128 stands for zero in the data rows.
A hidden rule labels the rows of this table. It goes by one to three of the table's principal directions, not those with the most spread.
[103 138 136 102 142 118 145 129 133  97 121 109 138  90 138 136 155  93 129 122 141 149 160 114 177 165 167 122 123 137 115 131] E
[103 152 113 100 144 115 127 134 137  98 123 108 161 122 118 133 165  91 138 137 129 133 151 111 152 140 130 129 123 117 118 114] I
[116 143 117 127 157 124 132 139 148 118 153 141  88 135 125 155 145 151 123 108  91 136 126 106 118 143 141  97 122 135 125 131] D
[153 117 134 131 151 147 130 146 129  81 110  42 123 136  62 115 184  96 191 153 121 100 142 165 152 124 133 105 122  93 109 127] D
[159  67 185 199 137 147 162 139 114 146 146 167  63 111 166 160 108 179  26 110 125 137 127 171  76 167 142 149 159 220 114 141] I
[137 185 121 126 149  93 153 135 174 132 144 127 153 146 111 138 191 113 141 140 107 110 149 120 118 134 128 138  80 121 170 118] D
[107 139 136  94 166 142 126 121 148 109 132 144 110 137 139 130 108 154 115 100 128 164 132 124 148 126 133 105 128 161  93 141] I
[ 53 175  58 144 111  67  96 136 141 216 165 228 135  98 189 197 116 119  88 127  73 124 118  42  73 150 112 170 115 118 182  96] D
[135 154 109 106  89  98 135 102 148 177 142 183 176 136 177 119 107 138 124 129 143 138 112  87 118 126 132 137  99 117 203 123] E
[101 160  89  66 135 119 112 119 133  98 101 121 176 170 119  94 116  85 159 126 150 139 148 124 159 101 109 143 117 114  92 106] T
[114  95 125 127  68 117 115 108  88 160 147 191 117  86 197 138  62 158  75 100 138 163  95  75 137 146 143 120 158 139 146 146] W
[159  87 140 134  98 148 150 133  84 117 148 131 127 124 175 112 104 158  99 119 133 158 109 119 150 130 133  97 137 171 133 156] E
[164 105 141 144 157 164 183 148 109 114 146 133 112 144 191 122  87 171  84 106 136 141 133 163 117 125 138 123 112 235  94 124] T
[131 189  90 115  92  44 123 106 181 218 143 229 175 146 170 140 117 125  98 128 115  98 108  66  77 131 100 179  86 131 227 102] T
[141 122 122 134 169 138 148 156 122  76 137  88  84 131 105 147 151 128 123 106 104 112 144 143 132 142 140 111 127 154  73 113] W
[ 89 104 140 130 145 190 127 156  66  46 120  35 119  88 101 118 151 113 177 144 131 156 138 134 188 120 152  65 169 102  59 151] D
[109 174  94 124 145  83 116 129 176 156 116 134 146 130  95 154 172  78 147 142 115  82 153 118  98 144 121 181 106  87 156  82] T
[146 148 119 139 121 103 153 143 135 128 158 149 113 157 133 134 175 137 105 118  86 139 133 103 125 142 123 120 107 144 165 148] T
[105 156 138 122 101 100 127 107 126 144 158 162  83  66 123 165 145 151  87  72 115 158 136  64 162 165 152 136 141  74 148 155] W
[143 106 155 151 152 162 155 139 128  97 113  61 115 115  94 129 178 102 155 145 143 124 166 183 141 150 163 133 126 111 115 127] F
[149 119 117 129 145 124 102 110 156 183 122 176 105 144 137 142  56 163 100 102 133  95 107 149  77 110  92 173 122 155 113  96] W
[ 83 194  90 121 135  97 112 119 162 182 133 167 144 116 134 152 116 120 150 127 116 105 129  94  98 115 123 160  99  88 158  98] D
[ 81 100 103 103 132 145 101 135 102  87 103 112 119 135 123 119 118  90 144 129 132 155 140 124 154 137 142 112 166 117  77 125] D
[153 149 129 138 125 102 113  98 187 209  91 144 199 119 116 130 103 103 153 172 180  43 120 164  53 112 106 211 103  96 187  58] I
[ 77 144  70 146 136 123  97 159 103 131 161 150  81 148 117 168 150 129 112 111  53 145 133  93 111 124  95 132 137 106 101 128] D
[ 92 156  74 106 112  76 100 132 133 134 146 191 146 180 166 130 101 112 125 129  90 143 113  89 112 113 118 109  99 148 129 121] D
[149 110 116 100 113 137 123 119 113 111 136 134 122 153 140 109 102 148 124 104 129 152 114 117 153 118 121 105 128 134 115 142] W
[124 140 146  98 104 128 140 112 119 108 145 134 166 113 165 108 115 148 135 128 149 171 113  95 172 121 152  76 117 129 149 159] T
[161 144 137 122 155 134 159 141 140  82 147  91 117 145 102 128 171 145 137 115 114 123 137 134 141 129 136  96 108 134 118 131] E
[128  99 128 121 111 162 126 124 100 122 113 111 157 138 152  96  98 124 153 149 156 149 121 147 143 108 132 114 136 131 124 136] F
[150 162 117 147 160 135 165 153 143 116 141  73 103 112  85 148 192 123 164 122 104  85 150 128 123 139 143 133 105  96 142 107] E
[111 160 108 162 172 138 130 151 152 157 113 131 100 181  93 129 146 114 144 140  96 100 154 175  78 102  92 180 111 136 113 112] F
[144 119 201  85 203 207 159 116 144  43 106  52  79 118  77  96 132 172 148  83 170 170 154 180 202 122 157  78 150 148  43 170] I
[123 145 128  74  94  86 117  94 148 127 105 155 191 148 141  92 124  87 128 136 165 152 139 114 165 131 129 144 113 120 153 135] T
[ 90 123  93 167  87  97 120 144  93 185 182 238  99 122 228 166  68 175  55 113  74 157  84  58  77 136 126 109 135 187 159 141] T
[162  87 209 127 139 180 153  91 145 134  90 120 118 122 129  90  92 157 115 119 202 156 141 203 144 131 153 145 145 156 119 158] F
[135  77 153 143  89 180 148 162  36  29 142  18 167  87 123 100 184 115 178 179 135 159 111 110 197 126 161  20 169  98 121 170] T
[131 124 108 136 106 110 144 122 129 185 150 214 141 160 217 131  78 149  68 117 124 158 125 122  95 132 122 161  99 197 162 126] F
[172  97 175  80 116 129 135  85 156 129  79 140 179 152 144  71  90 115 111 133 206 143 133 171 156 129 126 155 131 174 135 137] I
[155 132 121 149 145 134 130 138 135 136 115  91 125 124  95 132 124 120 161 139 130  65 125 160  98 110 117 151 115 115 116  91] W
[169 115 125 164 182 138 139 141 158 149 118 156  63 213 115 128  88 153  95 105 107  93 141 219  53 105  95 182 103 208  72 101] I
[104 166 118 133 117  68 122 139 146 132 131 141 167 118 124 143 175  83 132 162 105 105 130  93 118 144 128 128 113 122 165 118] I
[118 131 132 173  76 110 128 117 115 214 144 187 155  88 182 147 104 144  92 149 134 124 108 103  87 131 119 169 129 122 201 130] D
[171 144 116 167 156 124 126 124 179 213  85 115 152 137  94 130 104 104 167 163 156  12 132 202  39  98  89 233  93 117 154  49] I
[158  72 190 122 119 165 137 126 107  73 105  49 153 102 106  92 168 107 160 166 162 154 132 163 198 142 152  76 148 129 126 176] I
[124 112 121 139 103 132 122 126 112 149 138 137 122 103 138 143 135 133 114 124 124 138 124 105 129 144 129 138 145 102 154 133] E
[126 182  70  55 139  84  80  95 187 153  96 144 181 183  88 108 108  84 173 122 144  91 137 128 127  92  80 185  85  76 125  77] E
[172 134  86 172 137 104 140 135 155 202 130 171 115 154 139 159  92 136  97 119 121  41 125 158  19 124  99 221 102 149 148  47] W
[105 174 121  69  36  39 109  91 133 136 146 194 236 110 170 109 150 103 107 149 144 165  97  12 170 141 126  96 126  88 227 154] I
[113 149 139  94 148 110 143 126 146  88 149 142 117 119 139 142 151 141 100  97 117 166 138  90 162 156 153  89 125 152 116 146] E
[156  95 148 162  86 141 141 121  96 160 144 146 115  97 163 129  96 165 102 122 139 131 103 123 118 132 138 126 140 134 160 145] E
[145 125 154 132 123 121 149 119 130 133 145 164 116 134 153 132 121 157  67 102 132 156 136 133 130 140 126 143 124 171 127 146] D
[145  96 182 129 127 164 159 119 105 101 138 125 113 103 161 117 105 172  89 105 157 176 128 143 163 139 155  98 145 174 107 166] T
[146 166 108 137 145  88 133 117 196 180  88  98 153 104  57 157 199  50 160 147 151  35 180 154  86 166 129 245 104  45 182  50] W
[109 152  90  83 143 115  98 113 158 138 109 156 124 166 115 116  92 123 150 108 129 118 120 113 117 108 111 137 125 113 113 106] D
[147 101 147 135  98 147 120 131  91  85 120  80 110 133  80  98 149 129 161 135 127 131 110 129 157 114 131  82 161  83 120 162] E
[ 92 172 115  87  73  65  92 105 139 125 136 167 166 145 112 111 167 100 140 138 109 166 115  56 167 127 119  98 126  65 182 170] D
[139 153 112 196 171 117 159 155 167 186 125 128 126 122 116 178 168 104 114 154 115  48 163 175  29 147 120 222 101 139 156  54] D
[107 114 173 139 126 155 140 145  86  62 144  60  87  44  93 145 187 137 140 120 116 157 130  91 198 161 172  55 174  88 110 179] E
[113 162 129 149 107 117 142 129 124 134 139 136 105 118 104 132 154 139 136 119 116 121 125  97 112 129 143 124 142  74 159 137] F
[116 110 143 164 124 122 114 139 117 142 148 151  93 115 137 153 130 145 101 132  93 141 114 124 115 139 127 110 137 148 129 155] I
[ 95 154  94  96  59  56 111 123 106 125 156 158 192  87 168 142 161  87 116 142 111 154 116  24 175 158 137 101 122  95 186 140] W
[ 83 156  78 130 103  87 105 124 133 187 152 202 123 114 168 167 107 129  99 113  98 130 118  66  95 142 122 156 124 109 165 110] E
[ 80 158 108 131 125 108 101 133 139 133 129 115 124  96  88 155 178  96 167 144 102 118 134  89 132 143 140 120 137  48 153 125] T
[ 80 100 119 154 105 120 112 140  92 152 141 193 116 116 190 149  96 134  63 131 108 165 115  98 105 146 122 130 167 178 125 141] I
[162  99 131 162 120 125 113  97 159 255 101 224 157 148 195 131   8 156  61 137 178  79 107 192  20 102  73 250 117 203 152  72] I
[165 104 203 117  73 124 139  94 122 111 126 101 182  79 133  95 148 134 145 159 178 157 106 119 188 142 166  71 131 102 189 184] I
[165  98 110 136 131 159 141 143 114 112  86  62 162 163 105  90 130  82 186 168 160  78 140 190 110 107 124 154 124 119 117  86] W
[116 125 162 115 117 166 139 134  82  72 134  68 161  85 129 103 146 137 158 146 147 166 119 109 199 112 141  61 148 115 113 172] I
[167 144 116 169 126  66 153 114 187 225 133 216 121 139 168 169 102 128  61 114 130  66 141 153  28 161 129 234  80 173 185  66] W
[136 127  59 122 138 102 104 142 141 151 114 171 125 236 142 108  82 101 135 133  96 100 125 161  73  93  84 164  92 175 103  90] D
[148  64 158 138  98 132 137 124  96 127 138 154 118 110 187 127 103 141  69 121 137 174 121 132 153 161 147 113 143 193 129 163] W
[140  85 156 154  82 142 136 140  64 107 158 111 143  71 166 135 129 153 100 143 127 153  97  96 158 139 137  77 158 143 140 162] E
Here are more rows. What is the label of each one?
[118 150 110 124 143 123 107 125 142 131 129 129 125 143 101 138 123 130 141 123 119 109 128 134 108 108 110 141 121 100 108 107] I
[100 118 106 175 185 167 129 162 130 140 111  95  74 119 101 161 135 111 152 136 108  86 153 173  77 135 135 163 141 125  86  85] T
[131 127 129 153 124 111 147 123 149 169 128 172 145 131 168 143 112 129  97 140 144 112 132 141  70 145 144 165 118 156 162  97] T
[ 98 164 107  97 142  55  86 115 186 141 147 221  77 187 111 153 140 135  79  87  64 155 125  86 115 146 104 124 116 145 126 151] I
[ 84 156  98  89 130 116 116 138 119  81 115  97 180 146 114 112 170  66 163 152 127 149 157 112 172 123 126 119 121 101 107 123] D
[161 112 130 131 151 160 131 150 110  64 117  18 123 114  61 120 166 109 203 147 128  82 127 157 154 115 139  86 128  84  90 113] W
[138 121  94 115 132 144 120 132 124 133 118 123 117 167 117 112 118 125 145 119 120 122 128 134 124 110 104 143 128 119 120 119] E
[ 65 173  91  73 142  99 111 145 123  59 137 125 150 164 119 119 171  86 142 126  92 177 149  80 183 124 122  83 123 126  88 146] I
[133  88 155 121 119 145 122 143  85  59 150 109 120 140 139 112 136 151 111 131 107 182 106 118 176 124 127  42 150 171  90 184] I
[196  94 192 156  89 139 164 117 106 136 133  91 162  64 144 116 134 149 119 149 171 110 109 141 150 140 145 117 128 137 176 148] E
[133 131  94 158  99 117  97 109 135 225 100 135 146  75 117 150  76 108 160 143 159  36 110 133  64 116 111 217 130  53 168  56] W
[186  95 157  87 127 134 148  89 155 137  97 155 138 155 159  88  63 146  95  97 193 133 127 166 136 133 135 155 123 188 123 122] W
[102 172 140 116 140  93 130 116 173 135 132 176 120 147 122 133 146 134 110 117 118 142 134 107 113 138 138 125 122 131 149 140] I
[149 156 111  85 155  99 123 117 169  88 144 136  74 175  73 139 156 141 116  66  98 133 145 117 144 140 126 122 109 105  95 126] W
[145 116 167 142 100 154 138 128  98 108 119  71 148  92 102 100 154 127 168 156 150 127 116 130 166 116 137  95 146  88 149 161] D
[150  74 135 176  93 163 151 133  82 180 134 157 142 113 211 121  63 157  91 145 153 132 107 149  90 122 129 150 139 185 154 124] F
[148 104 150 153  96 156 147 137  87 117 123  88 154 121 137  95 135 124 158 164 144 133 118 145 147 111 137 103 132 124 150 154] F
[104 144 147 118 143 116 125 131 136  97 147 124  87 104 107 148 165 138 123 106  98 158 133  96 166 152 151  82 134 118 116 166] I
[142 130 144 147 197 153 116 130 179 144  97 113  83 160  68 135 119 139 145 127 127  80 138 201  74 108 104 165 127 139  87 100] I
[ 53 126 149 134  74  91  90 130  87 106 177 171  89  58 139 169 172 147  82 115  69 208  97  13 183 173 151  40 186  90 153 213] I
[122 101 150 106 142 161 130 132  95  83 159 149  84 149 169 115  88 189  84  86 106 211 113 120 181 115 124  58 139 206  67 193] I
[125 149 155  80 162 136 134 119 149  70 134 101 128 131 111 114 145 144 148 111 131 165 133 121 187 123 144  67 114 138  97 161] I
[ 99 183  74 134 151  84  98 119 185 202 139 195  74 150  91 182 143 127 102  86  79  99 150 106  69 140  93 215 110  77 146  91] T
[137 197  55  99 130  48 121 120 203 187 123 197 180 217 127 129 155  82 125 138 105  83 146 111  64 123  82 208  67 124 194  69] T
[145  85  86 154 152 130 101 134 138 186 109 173  74 175 140 148  58 128  91 107 112  85 129 183  53 124  89 209 127 180  85  75] W
[109 129 104 142 123 115 127 132 127 164 145 189 108 153 179 140  95 139  95 116 103 151 129 123 102 131 128 142 111 168 133 132] F
[ 99 113 123 168 111 137 124 126 117 196 124 176 126 107 172 147  96 132  96 139 136 132 130 134  82 136 125 180 144 136 156 117] F
[153 101 120 184 173 165 157 141 159 197  93 124 137 150 145 140 114 104 126 165 158  70 165 228  34 134 122 234 108 170 141  57] F
[116 114 107 136 134 157 122 143 101 136 143 136 141 142 171 127  92 149 126 140 117 145 112 131 116 101 108 113 124 164 113 127] D
[122  77 194 168 167 212 144 170  61  17 155  39   6  97  71 135 169 190 130  98  82 182 122 147 190 132 157  11 191 139  30 214] I
A new table starts here. Each row of this table is followed by its label. One hidden rule gives the labels. It looks at one to three of the table's principal directions, none of them among the few with the most spread.
[106 180  69 122  76 178 128  99 137 195 107 137 158 120 160 110 134 107 114 100 143 130 161 139 134 121  99 143 141 142 134 119] 1
[150 144 154 117 120 113 135 155 137 107 104 118  93 144 132 131 135 111 153 135 156 107 125 143 105 114 130 167 118 129 108 139] 3
[168 126 144 189 222  68  51 223 139  55 123 142  65 183 216 132 150  86 172 147 139 127  45  73  99 160 147 142  78 112  24 153] 1
[165 149 175 123 154  83 172 168 116  54  73  96  36 127 109 141 144 128 176 117 178  83 136 122  97  53 133 139 104  61  92 100] 1
[129 133 108 115 120 135 134 113 124 133 115 133 135 127 124 124 135 126 131 126 145 126 131 131 130 136 117 124 127 130 123 119] 1
[126 118 151 148 158  93  68 194 133 108 156 147  96 145 207 133 115  86 165 140 120 159  61 111 127 169 133 135 136 131  75 178] 1
[133  96 115  97  97 159 172 131 138 176  99 134 113 111  92 114  94 130 125 134 152 106 146 152 122 134 116 116 157 138 171 126] 3
[111  98 145 137 117 132  95 180 127 178 156 148  86 137 176 120 103  90 148 131 132 116 109 110  83 130 156 133 150 146 121 144] 2
[110 162 164 149  97 129  96 140 126 159 159 121 108 137 169 128 134 105 135 115 118 118 146 123  88  87 153 173 123 141 128 132] 1
[132  68 158  83 143  88 143 162  75  90 121 135  52 124 114 153 133 119 152 120 175  81 120 109  82  75 161 101 155  82 106  89] 2
[171 146 195 102 170  42 186 147  92   5  79  58  58 124  64 165 161 155 179 131 191 109 138 133 121  40 130 149  92  60  70 117] 1
[113 136  72 138 110 188 131  58 129 180 134 138 210 119  97 111 146 159  61 120 107 129 173 137 139 144 110 124 118 167 168  96] 1
[158 133 181 181 168  76  88 195 148  99 131 121  54 169 169 129 121 102 176 145 123 110  88  86  89 118 172 144  89 110  97 143] 1
[114 101 148 111 151 128 162  97 135  78 165 112 182 102  71 144 113 177 101 150  68 162 132 150 185 143 131 101 134 131 172 150] 3
[146 120 156  68 116  87 154 135  71  72  85 129  60 110 113 156 149 122 148 103 192  86 137 146 107  66 119 128 152  67 107  86] 3
[114 130 103  81 103 152 192  69  85 131 102 103 159  79  57 138 146 170  89 102 162 124 190 163 147  76  90 118 149 112 147  89] 1
[137 131 120 107 126 141 152 105 158 116 119 123 159 116  95 122 101 151 129 160 103 138 132 157 173 169 119 123 110 150 181 162] 1
[156 114 126 120 138 111 173 122 112 113  75 119  93 109  81 129 124 148 137 114 165 115 131 130 138 109 102  93 137  78 131  93] 3
[106  71 117 116 108 174 100  95  93 180 165 175 159 110 118 127 128 146  50 119 100  96 156 140 102 134 141 116 155 160 191  86] 3
[125  84 122 136 183 127  85 109 105  77 170 160 188 123 129 138 152 155  79 144  91 159  93 134 153 194 112 112 119 155 110 130] 2
[ 91 170 100 146  73 171 121  94 159 204 157 123 180 136 149 116 121 116 103 109  86 146 162 123 139 113 141 139 146 150 164 133] 2
[120 135 157 138 101 117 119 170 168 137 150 139  99 165 174 127 113  80 166 123 104 130  96 110 110 130 163 132 162 116 114 146] 3
[166 103 166 148 178  82 127 152  98  63 109 115  84 149 100 149 166 144 115 122 150  91 123 108  90  81 145 132 108  89  87  85] 3
[114  50 131  79 121 145 149 157  91 166 128 150  82  86 112 125  86 127 135 137 163 103 129 142 104 131 127  97 168 137 159 127] 1
[153 140  50 174 207 145  50 115 132  98 120 145 208 160 161 122 175 145  58 154 114 138 112 114 150 196 106 154  51 184  89 141] 2
[157 222  97 141 129 113 142 103 180  84  82  96 153 166 132 123 153 123 163 136 130 139 132 122 164 133 121 155  70 118 105 145] 1
[121  99 152 124 132  98 153 117 122 102 150 128 137 124 100 135 127 135 153 122 120 174  89 121 151 155 118  82 169  99 100 123] 2
[133 123 138  85  91 136 170 133 148 134 104 127 106 114 106 132  91 127 137 133 125 106 144 160 146 115 131 125 156 114 186 141] 3
[103  69 114  60  80 166 189  99 113 167 128 154 116  98  76 129  96 139 114 116 127  83 165 138 118 101 152  70 188 109 209  81] 3
[158 162 103 124 154 120 145 140 145  82  75 106 137 132 126 131 143 132 127 135 155 139 122 151 163 137  87 153 106 122  91 154] 3
[136 135 166  95  86 118 147 169 161 144 114 126  59 138 142 121  83  92 199 151 145  97 122 139 102 124 161 150 131 133 161 163] 1
[133 202  83 151 123 135 154  99 159 139  90  87 157 134 119 116 137 137 142 121 136 150 154 118 165 110 108 135  92 118 119 137] 2
[131 153 131 202 164 119  90 105 182 108 176 123 212 160 138 116 135 142 123 153  52 209  78 111 180 218 119 124  95 162 108 172] 1
[122 147 145 127  82 144 117 145 171 182 136 136 119 129 158 111  79 101 159 147 108 139 119 150 135 163 132 152 137 162 173 181] 1
[ 91 142  79 114  98 163 155  63 130 161 144 139 184 109 113 116 127 138 125 107 107 158 144 118 162 143 116  77 151 121 151 101] 1
[124  47 175  80 110  97 188 146  86 125 120 135  55  88  75 149  90 138 142 105 146 107 123 132 124  80 137  58 213  52 164  89] 1
[129 186 102 145 124 140 102 139 132 130 102 140 110 132 191 119 147  99 139 105 144 117 131 123 121 115 109 149 110 114 100 119] 1
[166 177 145  94 120 115 178 159 175  85  63  91  81 131 111 125 102 122 188 161 159 102 140 163 143 116 124 171  88 124 147 177] 1
[121 173  72  68  75 159 163 135 135 159  59 138  90 102 163 122 102  93 152 103 172  95 158 154 148  94 102 126 156  96 156 128] 1
[153 112  74 202 210 130  50  99 127  98 145 167 207 167 147 119 182 149  65 137  93 156  82  88 142 218 110 107  79 155  77 101] 1
[142 171 107 134 152 128 125 134 125  94  95 110 135 123 145 131 153 130 120 124 150 133 136 142 144 117  94 158  99 125  91 140] 1
[ 97 143 125 161 115 117  79 183 165 164 172 141 121 169 224 124 113  61 166 120 100 168  76  88 123 150 156 129 164 131  77 172] 3
[158 150 146 168 173  86  78 157 130  83 123 121  99 165 161 136 152 119 143 140 129 114 106  98 108 122 153 156  73 122  90 133] 1
[108 142 124 165 115 147  71 153 137 188 158 150 112 139 199 112 115  94 134 123 108 122 123 102  97 132 151 143 121 151 134 137] 1
[125  43 188 154 181  64  89 211  59 107 164 145  22 143 163 148 145  98 160 106 167 102  77  59  38  79 176  93 160  77  41  81] 2
[171 146 147 113 164  87 173 169 116  46  57  97  53 127 111 143 150 129 163 119 189  92 130 131 116  69 113 138 108  66  78 110] 2
[126 154 134 142 150 109 143  91 116  79 138 101 170 123  99 134 167 155 130 121 128 171 126 127 152 130 103 127 109 119  81 120] 1
[128 177 108 114 114 121 109 127 141  99 116 145 122 154 180 131 149  92 156 115 131 119 116 118 130 127 135 137 120 109 101 122] 3
[119 156 125 114 109 141 128 151 165 139 127 123 133 121 160 121  92 108 154 148 115 150 118 155 159 157 116 151 130 152 144 194] 1
[158 164 196 194 167  58  77 184 158  83 147 100  79 181 172 132 135 102 194 153 115 143  79  87 101 129 170 169  72 125  72 169] 1
[158 119 150 125 169  90 119 144 122  66 118 112 110 151 111 145 145 140 136 154 139 106 120 120 117 119 153 147  86 128 111 134] 2
[ 92 134 103 154 128 141  98  81 117 151 184 136 204 131 138 121 155 134 110 118 100 184 117 106 141 165 120 112 132 155  97 121] 1
[115 139 116 100  97 144 142 115 141 135 127 140 130 125 134 130 114 119 130 121 110 114 142 136 141 117 140 117 146 117 166 123] 3
[119 153  70 116 128 163 191  41 140 120 113  92 234 106  45 127 147 189  75 126 108 167 176 152 199 133  89 107 119 136 155 119] 2
[112 100 129  92 100 167 178  77  85 161 126 110 159  71  48 131 127 181  69 117 143 118 194 175 130  91  98 130 149 145 181 101] 1
[117 204 144 170 111 121  63 181 188 154 160 106 130 175 226 120 115  72 168 152  99 156 109 120 123 142 157 212  92 182  99 221] 2
[134 173 104  85  94 151 181 103 147 135  80  91 158 100  91 124 114 144 128 140 157 140 167 188 173 126  81 166 119 151 154 170] 2
[142 122 152 136 139 133 145  91 125 112 137 105 161 126  63 128 145 173 101 148 120 122 156 144 119 128 131 150  89 160 150 119] 1
[120 117 123 155 111 159  98  97 128 191 159 131 183 130 113 116 130 146  77 138 108 140 147 140 118 156 124 155 120 190 156 135] 3
[147 137 101 194 189 122  61 127 156 103 149 141 194 162 162 120 151 135  97 152  84 177  79 110 161 214 111 137  84 167  88 161] 1
[ 98 203  93 107  24 175 173  30 175 205 132 109 217 122  92 109 114 136 128 117  99 168 178 160 180 139 110 136 146 156 197 139] 1
[141  50 162 125 134 138 144 151  96 154 125 151  54 124  88 123 119 138 119 127 153  47 149 107  43  88 171 104 134 117 164  61] 2
Which label does each new row get?
[102  87 107  85  89 156 146 124 117 194 136 137 129 109 113 125  94 123 120 131 141 117 148 138 121 124 138 111 170 149 170 134] -> 2
[118 111 131 156 130 135 113 128 128 166 153 128 134 136 127 120 123 130 118 130 115 131 130 106 108 128 147 122 128 144 134 122] -> 2
[139 149 129  88  88 132 184 148 144 132  72 123  69 114 123 123 102 108 172 114 164  97 142 147 129  94 116 121 154  86 148 122] -> 1
[147 111 119  92 110 125 168 119 118 108  83 145 103 125 100 138 135 129 117 103 151  94 134 140 130 104 117 100 167  76 141  80] -> 3
[150 158 146 154 162 100 128 146 153  73 121  99 132 153 129 133 147 130 148 143 125 146 109 122 138 133 128 154  92 127  84 154] -> 2
[129 112 161 123 153  90 132 128  97  75 143 103 124 125 101 162 145 153 101 121 114 124 141 125 135  71 150 127 133  96 126 117] -> 3
[ 87 192  79 172  83 183 104 130 200 231 157 114 194 143 191  99  96  96 123 129  80 184 137 125 163 160 122 157 136 185 145 198] -> 3
[155 118 188 176 199  59  74 206 126  52 149 115  70 175 174 147 151 106 161 146 127 122  75  86  87 115 171 156  90 113  48 149] -> 2
[135 145  91 111 110 144 132 124 125 133  87 154  99 132 151 127 136 109 122 100 144  80 146 120 118  96 130 112 137  89 144  82] -> 3
[117  79 143 147 150 130 104 160 107 164 157 125 111 122 130 128 112 133 108 140 127 119 131 113  94 117 150 131 128 154 133 137] -> 2
[107 108 136  99 135 107 140 127 125  88 158 128 147 119 127 147 118 130 139 130 101 164 103 130 169 140 133  96 163 108 122 150] -> 3
[118 127 135 130 127 116  82 185 147 144 148 142 102 140 201 128  94  84 158 145 116 143  89 124 133 157 143 145 139 147 119 190] -> 1
[101 151  78 132  91 179 114 139 167 207 129 152 130 133 185 102  92  91 140 125 110 120 136 116 128 145 140 122 138 151 165 146] -> 1
[135  93 145  82 136 129 182 105  96  98 111 105 140  77  50 141 119 178 104 142 148 132 154 178 156 120  93 123 136 131 158 134] -> 1
[131 103 128 166 165 123  78 146 129 133 160 137 153 145 150 127 134 129 103 146 107 150  99 114 124 169 132 137 114 163 104 151] -> 2
[137 145 157 136 117 122 103 194 144 144 118 131  54 149 184 122 113  84 166 135 147  84 126 119  74  99 160 173 113 134 121 147] -> 1
[117 156 109 173 128 133  68 137 156 164 159 135 166 160 187 116 131 101 127 136 103 167 101 111 133 173 130 155 115 170  99 168] -> 2
[111  98 177  82 128  99 167 134  83  94 143  99 100  87  88 150 119 147 151 130 154 138 138 149 128  88 126 124 152 111 122 138] -> 1
[131 136  72 137 130 167 111  80 126 153 120 139 195 133 114 119 155 150  65 127 122 123 155 136 137 151 109 139 105 165 143 108] -> 2
[168 127 198 184 160  88  86 182 155 100 141 121  83 177 147 126 134 113 156 157 119 113  91 110  78 144 163 175  82 148  99 151] -> 2
[ 85  72 105 116  77 198 126 144 161 241 171 174 149 115 151  99  65 102 113 138  91 135 121 139 120 188 138 102 192 184 192 158] -> 3
[146 226  99 141  88 169 128  91 203 144  97 115 175 154 138 109 126 127 121 145  92 114 169 156 158 142 128 187  69 166 188 158] -> 3
[115 112 118 118 130 108 112 183 124 128 129 155  77 142 194 131 120  74 173 109 150 132  80  97 114 131 137  98 173  91  72 129] -> 2
[128 130 108  92 105 140 143 118  97 134  93 147 100 102 132 131 130 123 120 102 160  95 149 144 124  98 108 115 151  96 144  91] -> 1
[143 132 181 120 117 101 151 125 141  91 133 113 117 135  97 136 126 136 152 138 119 132 121 145 130 125 137 140 128 119 136 137] -> 2
[134 133 127 138 145 115 126 116 111 106 125 125 123 136 120 134 153 136 124 117 135 115 135 107 114 103 138 119 112 106 110  94] -> 1
